Each row of this table is followed by its label. One hidden rule gives the labels. It looks at one to three of the table's principal directions, none of them among the few with the most spread.
[-1.6  0.7  0.7 -0.8  1.1  2.  -2.1  0.4 -3.1  2.   0.5  0.2  0.7 -0.8 -0.6  0.7  0.   0.4 -0.2  1.3  2.1 -0.1 -0.7 -0.2 -1.5  2.5  1.5  1.6 -1.   0.6  1.1  0.7] B
[-1.5 -0.4  0.1  0.6  0.   1.5 -0.9  0.7 -0.9  0.7 -0.5 -0.4  0.5  0.  -0.9  1.3  0.3 -1.4 -1.5 -0.1  1.5 -0.8 -0.8 -0.4 -0.4  0.8 -1.3  0.4 -1.7  0.   0.1  1.2] A
[ 0.3  0.7 -0.3 -0.9  0.  -1.5  0.4 -1.1  0.5 -1.9  1.6  0.5  0.7  1.4  1.  -1.5  0.4  1.7  1.5 -0.5 -0.8  0.   0.8 -0.2 -1.6 -1.3  0.9  0.3  0.2  2.8  0.3 -0.6] A
[ 1.9 -0.1 -0.2 -1.8 -0.6 -1.3 -1.5  1.8  1.4 -2.6  0.2 -2.1  0.4  2.2  0.  -1.6 -0.7  0.9  0.5  0.  -3.1 -1.  -0.1  1.2  0.6 -0.9 -1.4 -1.6 -0.9  0.  -0.4 -1.4] A
[-1.2 -0.5 -0.1  0.5  0.2  1.2  0.2  0.9  0.7  0.  -0.7 -0.6  0.6  0.1 -0.5  1.6 -0.5 -0.6 -0.6 -0.9  1.8 -0.3  0.8 -0.8  0.4  0.8 -1.5  0.5 -1.2 -0.6  0.   0.4] A
[-1.  -0.4  0.6  1.2  0.5  0.8  0.2  0.1  0.2  0.8 -0.8  0.5  0.4 -0.5 -0.2  1.2 -0.2 -0.8 -1.3 -0.8  1.7  0.7  0.4 -0.7  0.9  0.4 -0.5  0.1  0.  -1.2 -0.2  0.4] B
[ 2.4 -0.3 -1.2  1.2 -1.  -1.5  3.  -1.2  2.2 -1.7  1.   0.7 -2.3 -1.6  0.7 -1.1  0.7  0.2  0.6 -0.1 -2.3  0.2  0.2  0.5  0.5 -2.5 -1.2 -0.8  1.5  0.3 -0.5 -0.2] A
[-0.3  1.   0.8 -1.2  0.5  0.6 -2.2  0.2 -2.3  1.1  0.4 -0.2  0.3  0.1  0.1 -0.6 -0.3  0.6 -0.1  1.2  0.2 -0.2 -0.3  0.7 -0.7  1.4  1.9  0.4 -0.3  0.2  0.4 -0.4] B
[-0.5 -0.3  0.   1.1  0.7  0.3  1.6  0.   0.3  0.9 -0.7  0.7 -0.7 -1.9  0.3  0.6 -0.5  0.   0.5  0.1  1.1  0.5  0.7 -0.4  1.3  0.4  0.3  0.8  1.  -1.1  0.6  0.1] A
[ 0.5  0.7 -0.7  0.5 -0.7 -0.1  1.1 -1.2  0.1  0.3  1.1  0.9 -1.  -0.9 -0.2  0.3  1.   0.4 -0.4 -0.1 -0.3  0.1 -0.2  0.2 -0.7  0.  -0.1  0.5 -0.1  0.6 -0.4  0.7] C
[-2.3 -0.7  0.2  0.4  0.4  1.9 -0.5  0.8 -1.   1.4 -2.  -0.6  1.4  0.2 -0.9  1.8 -0.3 -1.6 -0.6 -0.2  2.2 -0.2  0.3 -1.1  0.4  1.2  0.1  0.7 -0.9 -1.6  0.1  0.7] C
[ 0.7 -0.4 -0.3  1.7 -0.5 -1.2  2.   0.1  2.4  0.1 -1.8 -0.4 -1.7 -0.7  0.4  0.2  0.  -1.  -0.6 -0.9 -0.8 -0.1  0.8  0.   3.2 -1.2 -1.5 -1.2  1.4 -2.4 -0.8 -0.1] A
[-0.2 -0.9 -0.5  1.4  0.6 -0.1  2.1  0.3  1.1 -1.1  0.8  2.   0.3 -1.5 -0.2  0.6  0.   0.3  0.6 -1.   0.9  0.8  0.  -0.8 -0.4 -0.7 -1.1  1.1 -0.1  1.3  0.7  1. ] A
[-1.1  0.3  0.6 -1.   0.   0.5 -1.7 -0.7 -1.3  1.8 -0.7 -1.1  1.   1.3  0.   0.4  0.   0.1 -0.6  0.5  0.6  0.1 -0.2 -0.1 -0.1  1.6  1.6  0.1 -0.1 -0.9 -0.1 -0.6] C
[-0.4 -0.1  0.3  0.5  0.  -0.1 -0.2 -0.4 -1.7  0.9  0.   0.1 -0.4 -0.9  0.3 -1.2  0.7 -0.2  0.1  1.2 -0.5 -1.3 -1.6  0.4 -1.  -0.1  1.2  0.8  0.6  1.1  0.6  1.6] A
[-2.1 -1.1  1.   1.8  0.9  1.   0.   0.9 -1.2  1.6 -1.7  0.6  0.6 -1.2 -0.3  0.7 -0.2 -1.8 -0.8  0.   2.2 -0.6 -1.  -0.7  0.5  0.5  0.1  0.9  0.1 -0.4  0.7  2.1] A
[-0.5 -0.2  0.  -0.9  0.5  0.7 -1.   1.  -1.1 -0.1  0.4 -0.1  0.6  0.3 -0.5  0.1 -0.2  0.2  0.8  0.5  0.6 -0.4 -0.7 -0.2 -1.3  0.7  0.   0.7 -0.8  1.2  0.8  0.4] C
[ 1.  -0.3  0.3 -0.5 -0.3 -0.5 -1.   1.5  1.1 -1.  -0.8 -1.8  0.   1.6  0.  -0.7 -0.5 -0.3 -0.3 -0.3 -1.2 -0.8  0.   0.5  1.1 -0.6 -1.5 -1.5 -0.1 -1.  -0.7 -0.4] A
[-1.3  0.   0.4  0.3  0.1  0.8 -0.3  0.  -1.5  1.8 -1.3 -0.3  0.  -0.3 -0.1  0.3  0.1 -0.9  0.   0.6  1.1 -0.9 -0.4 -0.2 -0.1  0.9  1.3  0.8  0.4 -0.6  0.2  1.2] C
[-0.2  0.2  0.3 -1.  -0.1 -0.5 -1.3  0.1 -1.   0.8  0.1 -0.1  0.3  1.2 -0.2 -0.3  0.2  0.4  0.2  0.3 -0.2 -0.5 -1.3  0.4 -0.9  1.   0.9  0.3 -0.1  1.   0.1  0.6] C
[-0.7  1.4  0.7 -0.3 -0.1  0.6 -1.2 -1.7 -0.8  1.8  1.3 -0.3 -0.3  0.1  0.6  0.5  0.3  1.3 -1.8  0.2  1.3  0.4  0.4  0.2 -0.4  2.1  0.9  0.5 -0.5  0.2 -0.3 -0.6] A
[-0.3  0.1  0.4  0.6  0.2 -0.5  0.3  0.3  0.2  1.2 -1.4  0.4  0.3  0.4 -0.2  0.3  0.2 -0.3 -0.1 -0.8  0.5  0.2 -0.2 -0.3  1.   0.3  0.7  0.1  1.2 -1.4 -0.3  1.1] C
[-1.1  0.1  0.3 -0.2  0.3  1.2 -0.6 -0.9 -1.4  1.   0.8  0.7  0.6 -0.4 -0.1  0.8 -0.1  0.1 -0.4  0.4  1.7  0.5 -0.1 -0.3 -1.5  1.3  1.   1.  -0.8  0.9  0.3  0. ] B
[ 1.9  0.6 -0.6 -0.5 -0.5 -2.2  1.2 -0.7  1.3 -1.   0.3 -0.4 -0.9  0.2  0.9 -1.8  0.5  1.7  1.4  0.2 -2.8  0.1  0.4  0.6  0.9 -1.3  0.7 -0.6  1.8 -0.2 -0.1 -0.9] C
[ 1.8  0.1 -1.  -0.2 -1.1 -1.6  0.7 -0.6  1.2 -1.4  1.1  0.5 -0.6  0.6 -0.3 -0.7  1.   0.3  0.  -0.4 -2.4  0.2 -1.   0.6 -0.5 -1.4 -1.  -0.9  0.   1.  -0.7  0. ] C
[-1.   0.9  0.8  0.5  1.  -0.4  0.5 -1.6 -0.9  2.1 -0.1  0.6 -0.9 -1.3  1.2 -0.4  0.4  1.1  0.5  0.7  1.2  0.7  0.6 -0.6  0.8  0.8  2.3  0.8  2.1 -0.2  1.  -0.3] A
[-0.3  0.1  0.9  0.5  0.3  0.  -1.  -0.3 -1.5  1.1  0.2  0.3 -0.2 -0.8  0.3 -0.8  0.2 -0.2 -1.1  0.8  0.  -0.5 -1.3  0.7 -0.3  0.5  0.8  0.2  0.1  0.5  0.3  0.8] B
[ 1.5  0.5 -1.6  0.2 -0.7 -0.7  2.2 -1.2  2.  -2.   1.8  0.6 -1.  -0.5  0.2 -0.1  1.   1.2  0.7 -0.7 -1.2  0.9  1.2 -0.4 -0.4 -1.6 -1.4 -0.3  0.2  0.8 -0.4 -0.8] C
[-1.7 -0.2  1.1  1.4  1.1  1.1  0.2  0.5 -0.6  2.3 -2.  -0.1  0.1 -1.2  0.2  1.1 -0.6 -0.8 -0.7 -0.1  2.5  0.2  0.7 -0.9  1.9  1.3  0.7  0.7  1.1 -2.4  0.4  0.8] A
[-0.9  0.7 -0.1 -1.   0.5  0.6 -0.2  0.  -0.1  0.7  0.2 -0.2  0.  -0.3  0.1  1.1 -0.8  1.2  0.7  0.1  1.2  0.5  1.3 -0.2  0.5  1.8  0.6  0.9 -0.7 -0.3  0.7 -1.3] C
[ 0.3 -0.6 -0.1  2.3  0.  -0.2  2.1 -0.6  1.   0.3 -0.4  1.6 -0.9 -1.7 -0.1  0.5  0.7 -1.3 -0.8 -0.8  0.4  0.8 -0.2 -0.5  0.9 -1.2 -0.9 -0.3  1.2 -0.8 -0.4  1.1] B
[-1.4  0.6  0.  -1.2  0.5  2.3 -1.4  0.1 -1.1  0.   1.2  0.1  1.4 -0.1 -0.4  1.7 -1.1  0.7 -0.4  0.1  2.2  0.7  1.5 -0.3 -1.4  2.   0.2  1.1 -2.6  0.6  0.5 -1.5] B
[ 1.6 -0.8 -0.9  0.2 -0.3 -1.1  1.7  1.3  2.4 -2.7 -0.2  0.4  0.1  0.4 -0.3 -0.3 -0.3 -0.1  1.3 -1.2 -1.6  0.3  0.6 -0.1  0.6 -2.2 -1.8 -0.9  0.3 -0.2 -0.4 -0.1] B
[-0.9  0.4  0.2  1.5  0.   1.4  1.3 -1.  -0.1  1.8 -1.5  0.1 -0.8 -2.1  0.6  1.2 -0.7 -0.9 -0.8  0.1  1.5  0.4  2.1 -0.1  1.9  0.7  1.3  0.4  0.8 -3.  -0.4 -0.6] C
[-0.1 -0.4 -0.6 -0.7  0.3  0.   0.   1.7  0.9 -1.3 -0.1  0.1  0.9  1.  -1.   0.8 -0.3  0.2  1.  -1.   0.2  0.2  0.1 -0.5 -0.1  0.1 -1.5  0.1 -1.   0.4  0.3  0.1] C
[ 0.2  0.9  0.5  0.3  0.4 -1.1  0.4  0.2  0.7  1.2 -1.8 -1.1 -0.8 -0.4  0.9 -0.7 -0.2  0.9  0.3  0.1 -0.8  0.1  1.3  0.1  3.2  0.3  1.1 -0.4  2.2 -3.   0.1 -0.7] A
[-0.4 -0.3 -0.1  0.4  0.2 -1.   1.  -0.4  0.8  0.  -0.6  0.7  0.4  0.6  0.1  0.2  0.2 -0.1  0.7 -0.8  0.3  0.7  0.1 -0.8  0.4 -0.6  0.3  0.   1.   0.1  0.1  0.2] C
[ 1.5  0.2 -0.6  0.4 -0.3 -0.5  1.5 -0.7  2.2 -2.2  1.7  1.3 -0.2 -0.6  0.2  0.3 -0.4  0.7 -0.5 -1.2 -0.7  1.7  1.6  0.2  0.3 -1.3 -1.4 -0.7 -0.6  0.2 -0.7 -1.7] B
[-0.3  0.7 -0.7  1.4 -0.4  0.6  2.2 -1.9  0.4  0.3  0.4  1.2 -0.7 -1.7  0.3  0.8  0.7 -0.1 -0.4 -0.5  0.8  0.8  1.7 -0.6  0.1 -0.6  0.5  0.6  0.4 -0.6 -0.4 -0.2] C
[ 0.1 -1.1 -0.8  0.2 -0.3  0.6  0.6  1.4  1.8 -2.8  0.6  0.8  1.5  1.3 -1.2  1.4 -0.4 -1.1 -0.2 -2.   0.7  0.4  0.2 -0.7 -1.2 -1.2 -2.9 -0.4 -2.2  1.3 -0.6  0.4] B
[ 0.9  1.  -0.4 -0.9  0.1  0.   0.4 -0.1  1.7 -1.1  0.4 -1.   0.3  0.3  0.5  0.2 -0.6  2.   0.4 -0.5 -0.7  1.3  2.7 -0.3  1.5  0.2 -0.1 -0.4  0.2 -1.9 -0.2 -2.5] B
[ 2.   0.3 -0.7  0.  -0.2 -1.6  1.6 -0.2  0.7 -1.5  1.   0.8 -1.5 -0.8  0.8 -1.9  0.3  0.9  2.1  0.4 -2.  -0.3  0.   0.6 -0.4 -2.   0.3 -0.2  1.7  1.3  0.2  0.2] A
[ 0.4  0.3  0.4  0.1 -0.3  0.8 -0.8 -0.8 -0.4  0.1 -0.1 -1.6 -0.1  0.2  0.6 -0.7  0.4 -0.3 -1.1  0.7 -0.6 -0.3  0.7  0.   0.2 -0.5  0.4 -0.9  0.6 -1.3 -0.7 -0.7] A
[ 0.3 -0.4  0.1  0.2 -0.4 -0.3  0.3 -0.4  1.2 -1.2  0.7  0.3  0.1  0.4  0.5  0.  -0.7 -0.1 -0.6 -0.7  0.   0.2  0.6  0.3 -0.2 -0.7 -1.  -0.5 -0.8  1.  -0.4 -0.8] A
[ 1.4 -1.2 -1.2  0.7 -0.4  0.   2.6  0.2  1.6 -1.6  0.6  1.9 -1.  -1.4 -0.4  0.8 -0.7 -0.9  1.5 -0.5  0.1  0.9  0.2  0.  -0.5 -1.4 -1.3 -0.1  0.1  0.8 -0.2  0. ] B
[-1.1  0.7 -0.4 -0.6  0.1  2.  -0.5  0.7 -0.5  0.7 -0.4 -0.6  0.5 -0.1 -0.7  1.8 -0.5  0.2 -0.2 -0.2  1.7 -0.1  1.4 -0.4  0.1  1.9 -0.1  1.  -1.5 -1.4  0.  -0.3] C
[-2.5  0.   0.3 -0.4  0.6  0.7 -0.7  0.3 -0.2  1.3  0.3  1.2  2.2  1.1 -1.   2.5 -0.6  0.8 -0.7 -1.5  3.   0.9 -0.2 -0.9 -0.9  3.   0.   1.9 -2.3  1.1  0.6  0.5] C
[-2.  -1.3  0.5  1.4  0.7  1.2  1.1  0.7  0.3  1.6 -2.5  0.7  0.3 -1.3 -0.3  2.2 -1.6 -2.1 -0.2 -0.6  2.8  0.5  1.  -0.7  1.9  1.   0.   0.6 -0.1 -2.1  0.2  0. ] B
[ 1.3 -1.2 -0.4  0.6  0.3 -1.4  1.5  2.4  1.8 -2.2 -0.2  1.2 -0.6 -0.5 -0.4 -0.4 -0.8 -0.5  1.5 -0.9 -0.8 -0.3 -0.7  0.3  0.6 -1.7 -2.3 -0.3  0.1  1.1  0.4  1. ] A
[ 1.9 -0.6 -0.7  1.2 -1.2 -1.1  1.4 -0.3  1.1 -1.2 -0.3  0.  -1.  -0.1 -0.2 -1.2  1.3 -1.1 -0.3 -0.2 -2.5 -0.5 -1.   0.4  0.2 -2.6 -1.1 -1.4  1.3 -0.5 -1.2  1.2] C
[-0.2 -1.6 -0.4  1.2  0.4 -0.8  2.6  0.1  1.2 -0.9 -0.7  1.8  0.  -1.2  0.2  0.2 -0.8 -1.   1.7 -0.5  0.4  0.6  0.1 -0.5  0.4 -1.5 -0.1  0.4  0.8  0.9  0.7  0.2] B
[-1.3 -0.3  0.8 -0.8  0.2  0.4 -2.3  0.4 -2.1  0.5  0.3 -0.5  1.   1.3 -0.2 -0.5  0.2 -0.5 -0.4  0.7  0.7 -1.3 -1.9  0.1 -2.   0.7  0.4  0.4 -1.3  2.3  0.6  1.1] A
[ 0.  -0.4 -0.7 -0.1 -0.5  0.8  0.9 -0.7  0.5 -0.4  0.   0.   0.  -0.5  0.1  0.8 -0.7 -0.5  0.3  0.1  0.2  0.4  1.3  0.  -0.1 -0.2  0.2  0.  -0.6 -0.5 -0.3 -1.3] C
[ 1.6  0.9  0.3 -0.1 -0.6 -1.4  0.  -1.2  0.8  0.   0.  -1.2 -1.1  0.2  1.3 -1.8  0.4  1.  -0.4  0.5 -2.3 -0.1  0.8  0.8  1.5 -0.9  0.9 -1.3  1.8 -1.4 -0.8 -1.3] B
[ 1.1  0.1 -0.7 -1.3 -0.2 -1.2 -0.5  1.4  0.1 -1.5  0.6 -0.2  0.1  1.2 -0.7 -1.   0.6  0.7  1.3  0.  -1.9 -0.8 -1.5  0.5 -0.9 -0.6 -0.8 -0.2 -0.4  1.5  0.3  0.8] C
[ 0.4  0.   0.2 -0.2 -0.4 -0.4 -0.5 -0.2  0.4  0.3 -0.4 -0.9 -0.1  0.6  0.3 -0.3 -0.1  0.1 -0.5  0.1 -0.8 -0.1  0.   0.4  0.8  0.1  0.1 -0.7  0.3 -0.9 -0.5 -0.6] B
[-1.5 -1.3  1.1  2.   0.9 -0.3  0.9  0.  -0.5  2.2 -2.   0.7 -0.3 -1.5  0.5  0.1 -0.3 -1.3 -0.2  0.3  1.4 -0.3 -1.1 -0.4  1.5  0.4  0.9  0.7  1.7 -0.7  0.8  1.6] A
[ 2.8 -0.5 -0.4  1.  -0.8 -2.4  1.7  1.2  3.8 -2.4 -0.9  0.  -1.1  0.7  0.  -0.8 -0.1 -0.7 -0.2 -1.8 -2.8  0.6  0.5  0.5  2.9 -3.  -2.7 -2.7  1.4 -2.  -1.5 -0.5] B
[ 2.5 -0.4 -1.4 -0.2 -0.8 -1.2  1.8 -0.1  1.9 -2.7  1.9  0.9 -1.6 -0.9  0.1 -0.8  0.   0.5  1.2  0.  -2.2  0.3  0.   0.8 -0.5 -2.  -1.8 -0.8 -0.2  1.6 -0.1 -0.9] A
[-0.9 -0.2  1.1 -0.2  0.3 -0.2 -1.7  0.4 -1.7  1.8 -1.  -0.6  0.2  0.4  0.1 -0.7  0.  -0.4 -0.4  0.9  0.  -1.1 -1.7  0.5  0.1  1.   1.3  0.3  0.4  0.1  0.4  1.2] B
[-0.1  0.4  0.3  0.7 -0.3 -0.4  0.  -1.2 -0.5  0.8  0.1 -0.3 -0.2  0.   0.5 -0.9  1.2  0.2 -0.8  0.3 -0.5 -0.5 -0.7 -0.1 -0.3 -0.3  0.8  0.1  1.   0.1 -0.3  1.1] A
Which label does each new row get?
[-0.4  0.   0.7  0.3  0.3 -1.1 -0.3  0.4  0.2  0.8 -1.2 -0.1  0.   0.9  0.  -0.3  0.4 -0.5 -0.2 -0.5  0.1  0.  -0.6 -0.3  1.2 -0.3  0.  -0.7  1.1 -0.5 -0.1  0.6] >> B
[ 0.9  0.5  0.2 -0.8 -0.2 -1.8 -0.8 -0.4 -1.   0.5  0.6 -0.5 -0.9  0.8  0.5 -2.3  1.3  1.2  1.   1.1 -1.9 -1.2 -2.1  0.7 -1.  -0.3  1.2  0.   1.6  1.7  0.4  1.3] >> C
[-0.5 -1.2  0.1  2.4  0.5 -0.8  3.  -0.3  1.8  0.  -0.8  2.5 -0.2 -1.4  0.3  0.9 -0.4 -1.   0.3 -1.6  1.5  1.3  0.5 -0.9  1.2 -1.2 -0.5  0.3  1.3 -0.1  0.1  0.8] >> B
[ 0.2 -0.1 -0.2  0.2  0.3 -0.9  0.9  0.6  1.5 -0.3 -0.3  0.   0.2  0.   0.   0.2 -0.1  1.1  0.5 -0.8 -0.2  0.4  0.4 -0.4  1.3  0.2 -0.6  0.3  0.5 -0.6  0.3  0. ] >> A
[ 0.8  0.5 -0.6 -0.8 -0.4  0.1  0.3 -0.4  0.  -0.3  0.4  0.  -0.2  0.3  0.   0.   0.   0.4  0.9  0.2 -0.5  0.3  0.7  0.2 -0.5 -0.1  0.7 -0.1  0.2 -0.2 -0.4 -0.7] >> C
[-0.6  0.9  0.8 -1.5  0.2  1.  -3.3  0.1 -2.3  1.   0.8 -1.8  0.8  0.9 -0.2 -0.5  0.4  0.9 -1.4  1.4 -0.2 -0.8 -1.   0.5 -1.   1.9  0.6  0.1 -1.4  0.3  0.4 -0.4] >> A
[-0.3  0.1  0.  -0.9  0.   0.  -0.9  0.2 -0.4 -0.8 -0.2 -1.   1.   1.5  0.1 -0.7  0.   0.1  0.6  0.2 -0.4 -0.6  0.3 -0.2 -0.7 -0.5  0.5 -0.2 -0.3  0.5  0.  -0.4] >> A
[ 0.5 -0.4 -0.2  0.6  0.2 -1.   1.6  0.3  1.  -1.1 -0.2  0.6 -0.8 -1.   0.7 -0.8 -0.6 -0.1  1.1 -0.1 -0.6 -0.2  0.6  0.2  0.7 -1.4 -0.3  0.   0.7  0.5  0.4 -0.2] >> A
[ 1.9  0.4 -0.9 -0.3 -1.1 -0.9  0.1 -0.1  1.2 -1.2  0.6 -0.6 -0.6  0.9 -0.6 -0.6  1.3  0.3 -0.5 -0.4 -2.4 -0.1 -0.6  0.4  0.  -1.1 -1.4 -1.2  0.  -0.4 -1.1  0.1] >> C
[-0.3  0.1 -0.5 -1.2 -0.4  0.6 -0.7  0.3  0.3 -1.   0.3 -1.   1.4  1.8 -0.3  0.5 -0.3  0.5  0.3 -0.5  0.2 -0.3  0.8 -0.3 -1.1  0.4 -0.3  0.2 -1.4  0.5 -0.3 -0.5] >> C
[ 0.3 -0.8 -0.2  0.8 -0.2  0.5  0.2  0.9  1.  -0.6 -0.7 -0.8 -0.5 -0.5 -0.5  0.6 -0.1 -1.3 -1.1 -0.2 -0.2 -0.1  0.  -0.1  1.3 -0.7 -2.3 -1.1 -0.5 -1.4 -0.4 -0.2] >> A
[-0.6  0.7  0.4 -0.4  0.5  0.8 -0.6 -0.2 -0.6  0.5 -0.1  0.1  0.4 -0.1  0.2  0.6 -0.6  0.2 -0.2  0.   1.1  0.8  1.4 -0.2  0.3  0.7  1.   0.1 -0.3 -0.8  0.  -1.2] >> B
[-2.1 -0.1  0.9 -1.   0.8  0.7 -2.5  0.9 -2.7  1.7 -0.6 -0.3  1.4  1.4 -0.7  0.2  0.4 -0.5  0.2  0.7  1.6 -1.  -2.  -0.5 -1.6  1.7  1.2  1.  -0.6  1.5  1.   1.7] >> C
[-1.7 -0.7  1.2  0.4  0.6  1.3 -1.6  0.8 -1.8  2.  -1.6 -0.4  0.4 -0.6 -0.3  0.7 -0.8 -1.7 -1.2  0.9  1.5 -0.7 -0.9  0.2  0.6  1.4  0.5  0.3 -0.6 -1.   0.5  0.5] >> B
[ 0.3 -0.6  0.2  0.2  0.4  1.1 -0.3  0.9 -0.3 -0.8  1.   1.5  0.4 -0.8 -0.7  0.9 -0.9 -0.7 -0.4 -0.2  1.1  0.8 -0.4  0.2 -1.1  0.1 -1.   0.1 -1.3  0.9  0.   0.1] >> B
[ 0.9 -0.1 -0.8  0.8 -0.3  0.4  1.2 -0.6  1.2 -2.6  2.1  1.1 -0.3 -1.   0.   0.1  0.3 -0.2 -0.7 -0.6 -0.3  0.8  0.9 -0.1 -0.9 -1.9 -2.1 -0.5 -1.3  1.5 -0.3 -0.8] >> A
[-1.4  0.4  1.2  0.5  0.8  0.4 -1.  -0.9 -1.9  2.6  0.   0.3 -0.5 -1.1  0.6  0.   0.1  0.2 -1.   1.   1.5 -0.1 -0.9  0.1  0.1  1.8  1.5  0.9  0.4  0.3  0.8  0.5] >> A
[-0.8 -0.5  0.3  2.1  0.6 -0.7  2.1 -0.1  1.8  0.9 -0.9  0.5 -0.9 -1.4  0.5  0.8  0.   0.1 -0.6 -1.   1.2  0.4  0.5 -0.9  2.4  0.2 -1.1  0.5  1.1 -1.1  0.4  0.6] >> A
[ 1.1  0.3 -0.6 -0.9 -0.4  0.   0.2 -0.3  0.1  0.   0.3 -0.5 -0.6 -0.1  0.  -0.2 -0.1  0.8  0.9  0.6 -1.   0.2  0.3  0.4  0.   0.3  0.6 -0.1  0.5 -0.7 -0.2 -0.8] >> C
[ 0.4  1.4  0.  -1.5 -0.7  1.  -1.3 -1.6 -1.6  1.4 -0.1 -2.  -0.6  0.6  0.6 -0.6  0.4  0.6  0.3  1.7 -0.6 -0.5  1.   0.4 -0.5  0.8  2.5 -0.3  0.9 -1.5 -0.7 -1.2] >> C
[ 1.  -0.2  0.1  0.1  0.3 -1.2  0.6  0.7  0.8 -1.1 -0.5  1.  -0.1  0.2  0.  -0.7 -0.3 -0.4  0.9 -0.6 -0.9  0.8  0.2  0.2  0.9 -1.6  0.  -1.   1.1 -0.3 -0.1 -0.4] >> B
[ 1.8 -0.2 -0.5  2.  -0.2 -2.5  3.6 -1.   2.2 -0.8  0.1  2.3 -1.9 -2.   1.  -1.1  0.4  0.3  1.1 -0.8 -1.5  1.   0.3  0.2  1.5 -2.4  0.  -0.4  2.8 -0.1 -0.2  0.4] >> B
[-0.7 -0.9 -0.2  0.4 -0.2  1.  -0.3  0.3  0.2 -0.7 -0.1 -0.4  0.8  0.3 -0.6  0.8  0.  -1.3 -1.1 -0.4  0.6 -0.2 -0.2 -0.5 -0.4 -0.4 -1.5 -0.3 -1.5  0.2 -0.2  0.1] >> A
[-1.2 -1.   0.8  2.1  0.6  0.4  1.2 -0.2 -0.6  2.4 -1.6  1.3 -1.1 -2.2  0.2  0.9 -0.4 -1.8 -0.4  0.2  2.1  0.1 -0.7 -0.3  1.2  0.5  0.6  0.6  1.4 -1.   0.4  1.4] >> B
[-1.3 -0.2  0.2  0.3  0.3  1.5 -0.3  0.5 -1.1  1.2 -0.9 -0.6  0.1 -0.9 -0.1  0.8 -0.6 -0.5 -0.1  0.6  1.4 -0.9  0.2 -0.1  0.1  1.3  0.4  1.  -0.5 -0.7  0.5  0.6] >> A
[ 2.5  0.1 -1.4 -1.  -1.5 -0.8  0.4 -0.3  1.4 -3.2  1.7 -0.1 -0.2  1.1 -0.2 -1.1  0.3  0.2  0.5 -0.3 -2.8 -0.2  0.1  0.9 -1.5 -2.3 -1.4 -1.3 -1.   1.5 -1.1 -1. ] >> C
[-2.3 -0.5  1.1 -1.   0.9  1.8 -2.8  0.7 -2.7  1.1 -0.4 -0.3  2.2  1.3 -0.7  0.7 -0.5 -1.1 -0.5  0.6  2.3 -0.3 -1.  -0.5 -1.8  1.6  1.1  0.7 -1.6  1.   0.6  0.5] >> B
[-0.6 -0.7  0.3  0.4  0.2 -0.1  0.3  0.2  0.3  0.4 -0.7  0.1 -0.1 -0.1  0.2  0.4 -0.7 -0.7  0.  -0.1  0.8 -0.1 -0.1 -0.1  0.6  0.1 -0.2  0.   0.1  0.   0.2  0. ] >> A
[-1.5 -0.3  0.   0.7  0.3  1.2  1.3 -1.1  0.2  1.  -0.5  1.1  0.9 -0.7  0.1  1.9 -0.8 -0.4  0.  -0.7  2.4  1.3  1.6 -1.   0.1  1.   1.   1.  -0.2 -0.7  0.  -0.6] >> C
[-3.2  0.3  1.3  1.1  0.8  2.5 -1.1 -0.9 -2.3  4.3 -1.3 -0.9  0.2 -1.5  0.2  1.8 -0.2 -0.4 -2.1  0.9  3.6 -0.5  0.1 -0.7  0.7  3.6  1.7  1.8 -0.2 -1.9  0.6  0.9] >> A
